D: rows in a few groups, each row roughly a mix of its group's directions
D (123 x 13)
[[-10 -19 -40 -48  40 -38  11   3   5  40  14  29  -8]
 [  2  -7 -36  18   9   2  19 -16  12  84 -25  -9 -12]
 [ -3  53 -11 -58  20  -9 -23  -4 -26 -34   7  29  18]
 [-18  51 -30   6  -3  25  37 -32  17 -14 -16  23  47]
 [-20  -8   0 -57  40 -28 -43  35 -16  15  -5  28  -1]
 [ 53 -26 -30  20 -29  -7  25  -4   8   6  24 -56 -16]
 [  1   6  15   5   6  15 -14   7  -6 -90  15  31  19]
 [ 80 -26   1  -8   9 -28  38   5   1 -21 -14  16  -4]
 [-29 -53  -3  33  -7  16  -8   5  27 -49 -19 -32 -27]
 [ 22 -10 -11  22  -1  -1  32 -53 -16 -43 -23 -24  46]
 [ 49   3  22  53 -26  24  10 -20   2 -11  11 -51   0]
 [ -5 -16  25 -13 -51  -7  59 -49   2   8 -10 -18  18]
 [  1  -2  18  31   2 -27  -1 -28   2  73  30 -21  30]
 [-19   3 -10   2 -10 -10  46  21  13 -41 -42 -59   4]
 [ -4 -14 -41 -13  11  51  22 -19  19  36 -26 -37 -33]
 [-45  44  12 -10 -24  23 -28  -8  -5  43  -7  17  45]
 [  4  -5 -29   7  33   2  41 -47 -16 -57  -3  12  31]
 [ 15 -13 -48  32 -36   9  30   0 -19  31   2 -49 -25]
 [ 18  36  25 -48  -1 -20 -22  16 -26 -42  29  30  23]
 [-11 -16  17 -17 -14 -39 -11  -4  15  72   7 -38 -25]
 [ -6 -13  -7  74   1  23  52 -12  12  23 -16 -19   7]
 [-82  28  -5  21  -2  24 -34   0   6   6   5 -24   0]
 [  9 -18  33 -27 -22 -55 -12  20   7  42  25 -31 -27]
 [-39  33 -28  47   5  52  20 -23  -4  13 -24 -17   8]
 [-31  -5 -16 -53  39  -9 -12  25 -20 -49 -15  29   9]
 [ -4  22   2  31   6  25  15  37  -3 -17 -76  -8  23]
 [-19 -11  17  -3 -38  -1  64  -3  -4 -20 -43 -41  13]
 [ 15 -48  -3   5  25 -21  10  22   6 -58  12 -15 -50]
 [ 38 -52 -13   3  10 -11  25  24 -25 -18  12 -24 -54]
 [  3  27 -54  -7  16  59   1  -5 -30  15 -10 -38 -18]
 [-32  22  14 -42  31  23 -40  43 -33  -8  -3  28   0]
 [ 10   9 -10 -12  -9  -8   3   8  -1  98 -10 -10   2]
 [-16 -18  24 -18 -13 -49 -54  32   5 -38  23  -3 -20]
 [  8  -3   2  11  24  34 -43 -29  -1  12  30  69  -8]
 [ 30   7 -44  -4  23  44  51 -35  -6   2 -29  13   2]
 [  4  -4  45 -49 -27 -32 -32  23 -17  32  13  25  24]
 [-31 -37 -34   8   3  17   1  -8  21  14 -27 -51 -50]
 [ 16  36   6  13  -1  19 -33  51   5  12  33  45  37]
 [ 67 -29  26 -31  16 -49  -5  20   6 -10   5  12  -6]
 [ 37  35 -15 -32   4  -2  31  -8 -24  67  -6  11  16]
 [ 45 -32 -10  12 -19 -16 -10  11  10 -51  -4 -57 -17]
 [-37   3  14 -34  -8 -18 -38  47  28  39 -16  10 -32]
 [ 66 -23  -8   6  38 -20  22  20  11 -43 -18   5 -19]
 [ 39   5  19 -56 -12 -18  26  10  -5  32  30 -35 -29]
 [ 37 -59  12 -24  -9 -24  19   0 -26   4  34  -9 -43]
 [ 11  19 -22 -21   6  10  21 -20  -2  85 -25  -3  13]
 [ 14  19  -6 -57  -2  -7  25 -13 -13  56   6 -40 -28]
 [-35  34 -49  26  21  41  12 -37 -16  30  12   4   1]
 [-13 -40 -17  42   3  25  41 -39  10   1 -25 -33 -30]
 [-42  25  32 -18  32   4 -15  -9 -15  11 -19  62  29]
 [ 49  -6 -34 -19  -8  29 -15  25 -19   1 -12 -54 -35]
 [ 20  43  10 -60   2  -7  14   3 -39 -43   2  12  26]
 [ 36  -9  26  55 -16 -15   0 -20   4  33  43 -37  14]
 [ 40 -29 -12  36 -37 -18  32 -21  31 -28   3 -39 -12]
 [ -4   6 -32  38  -7   2  37  23   5 -18 -42 -61  -8]
 [ 16  53   8 -43   6   0 -26  17 -21  -3  18  45  42]
 [-33  45  10 -11 -25  25 -20  -7  -9  43 -15  24  51]
 [ 18 -50   5  26  -2  -7 -31  38 -28  10  16  -8 -56]
 [  4  20  16 -15  16  38 -37  32 -56 -27  12  38   7]
 [-51  30  39 -33  -9   2 -37   7  -6  19   4  28  39]
 [ 10  -1  13 -68  -8 -27 -52  17 -10 -24  23  12 -18]
 [-39   5 -20 -41  33   3 -25  25  13 -43 -31  19 -32]
 [ 44  25   1 -49   6 -19  22 -26 -11  58   9  16   7]
 [  8  -6 -27   8   0  12  22 -13   5  88 -28 -12  -4]
 [-20   7 -33 -45  11  24   8  13  -4 -49 -44  33 -21]
 [-34 -26  29  38 -16 -41 -40  37  28  -4  16 -17  -7]
 [ 46  -2 -21  -3 -16  35 -22  29 -15 -19  -6 -54 -38]
 [  8 -17  48 -22   9  -6   8 -34   1 -22  16  70  13]
 [ 33  13   1   2 -33   0  -3  35 -26  59 -41 -20  24]
 [ 71 -17 -19  33 -10 -16  30   4   4  14 -31 -31 -10]
 [-51  27   2 -10   1   8   8   0  16  72   4  37  -5]
 [-68  38   3  14  -5  19  17 -41  22 -16  -7  -1  30]
 [-81  23  -4  18 -34  27 -21 -12  -2  15   9  -7  11]
 [ 20  24 -27  13  17  58  42 -30 -23 -21 -14  27  19]
 [  2 -11   9 -11 -56  -7  59 -47 -13  24   8  -6  17]
 [ -1  13  -8  59 -37  19  29 -39  42  10  -4 -11 -24]
 [-72  15 -33 -25  35  -6  -3   0  10  12  -4  42  -7]
 [-26  21 -42  45 -17  43  19 -25  -4  29 -13 -37  -3]
 [-30 -13  -1 -14  36  -1  13   0  32 -73  -5 -29 -21]
 [ 16  -9  17 -28 -20 -24 -14  12   9  83  14 -16 -14]
 [-20   2  52  29 -18 -22 -40  29   4 -33  35  16  26]
 [ 35 -26  68  14 -25 -39 -18  16  11 -18   6 -13  18]
 [ 50  -3 -28  36   7  24  18  41 -37  16 -37   9  -9]
 [-26  19  25  17 -40  17 -31  34  39  22  -9  -9 -48]
 [ 11  -4 -36   4  23  14  35 -40 -18 -66 -16  11  19]
 [-31 -49  -2  59 -14  13 -12  27  27 -15 -13 -29 -20]
 [ 61 -27  22 -23  -6 -30 -19  47 -25  25  -6  10  -6]
 [ 14  19  16  50  -9  26  -5 -17 -34  37  46 -23  28]
 [ 40  36 -39 -20 -10  31  19 -28   7  30 -14  19  43]
 [ -3  25  27 -13 -21  39 -33  53 -34  33  20  14 -10]
 [ 48 -40  28 -27  -6 -32   5 -23  -6   5  39  39 -12]
 [  9 -36 -37   9 -10 -52  36 -40  36   9 -10 -16   5]
 [ 21  36   9 -61  -1  -2 -35  14 -26 -19  19  39  22]
 [-12 -19 -32  44  11  30  48 -24  18  19 -33 -33 -13]
 [-50   0 -21 -43  33 -27 -11  11   9  32  -4  48  -6]
 [  1   2 -33 -27  19  25  18 -10 -31 -66 -31  30  11]
 [ 30 -15   2  52 -30 -21  15 -24  32  35  28 -36 -10]
 [ 80 -24  -6 -20   7 -17  37  -5  -9  -8   4  33  -1]
 [ 35  23  11   0  12  57 -24   8 -57 -30  -5  17   4]
 [ 30   1   6  57 -44   8  28 -35  19  33  14 -23  -1]
 [  7  -1 -11 -18  -5 -21  21 -10   1  87 -12 -30 -17]
 [-47   6 -12  27   7   8  36  17   9 -62 -29 -28  -7]
 [ 73   4 -15  -3 -16  -8  20  19 -16  44 -33 -14  17]
 [ 23   7 -19  18  25  32  16 -32 -34 -68  -1   6  18]
 [-23 -35  20  12 -14  -9 -16  12  -3 -75  12 -24 -31]
 [-10  -9  35 -39 -18 -49 -50  32   5 -12  26 -13 -14]
 [  8  25 -23 -27   3  -3  24 -18 -18  81 -24 -10   6]
 [ 13 -17  -7  36 -15 -12  27 -32  40 -48 -16 -48  -6]
 [-34  13  -5 -36  58   1 -52  26 -18  -5  -4  22 -12]
 [-32  23  32   1 -16  -8 -44  52 -21  35 -26  -8  22]
 [-40  45   1 -10 -26  32 -18  -8 -12  45 -10  17  45]
 [ 29  17 -34  12  20  52  51 -31 -12  -3 -19  23  15]
 [-61  -2   8 -12  19   8 -14 -28  18 -46  43  28 -11]
 [ 14   5   8  12  12   7  22 -17 -14 -89   9  27  13]
 [ 56 -31  -8  41 -41 -21  16 -12   9   0  28 -34  -5]
 [  9   0 -42  34 -21  22  66 -15 -13   2 -21 -35  -7]
 [ -2 -32 -31  41   5  13  23 -25  20  61 -27 -14 -21]
 [ 10 -13  15 -14 -17 -30  15  -6   4  80   6 -36 -23]
 [-25 -11  16 -54  41 -38  -6  16   0   2  -6  52  15]
 [ 59 -15  36  33 -35  -3   2  -7   0  -8   2 -53  12]
 [-24 -32  -2 -16 -12 -19  11 -35  -7  38 -25 -53 -42]
 [ 27 -18  26  47   3 -31   0   9  17 -45  39  38   6]
 [-35  43 -39  30 -25  45  10 -19  -4  13 -10  22  30]]

one row of each group, then the others: which group is each in?
[ -7   4 -21  26  19  24  21 -17 -14 -80 -20  21  13]
<33>
[-26   8  44 -15  26  11  -6 -25  10 -34   1  65  24]
<123>
[ 38 -23  10  16  -2  -9 -16   9   0 -67   1 -57  -2]
<118>

[ 57 -43 -28 -22 -10 -37  23  12  -1  18  27 -27  -9]
<118>
[  5 -31   4  77  -1  19  48 -19  15 -11 -11  -3   6]
<33>
[  0 -12  40 -35 -16 -51 -48  16  -4 -30  31   8 -10]
<33>
[ 29  13  18  59 -35  36  11 -30   0 -27 -10 -35   6]
<118>
[ 40 -22  34  10 -50 -20  23  12 -18  16  38  24  29]
<118>
[-16 -39 -35  16   5  28  28 -32   8   7 -39 -38 -38]
<33>
[-15  -9 -16  -1   0 -34 -20  15  25  79  -1 -25 -26]
<33>
[-50  26   4 -41   8 -25 -56   2  -9 -40   4  -2   1]
<33>
[ 71 -24  15 -47  -3 -35  16  -2  -8  13  16  20   5]
<123>
[-68  41  -2  -3 -20  34   9 -29   0   8  -2  12  37]
<123>
[ 41 -20 -44  40  15   0  28 -13  15 -13  -1 -41 -39]
<123>
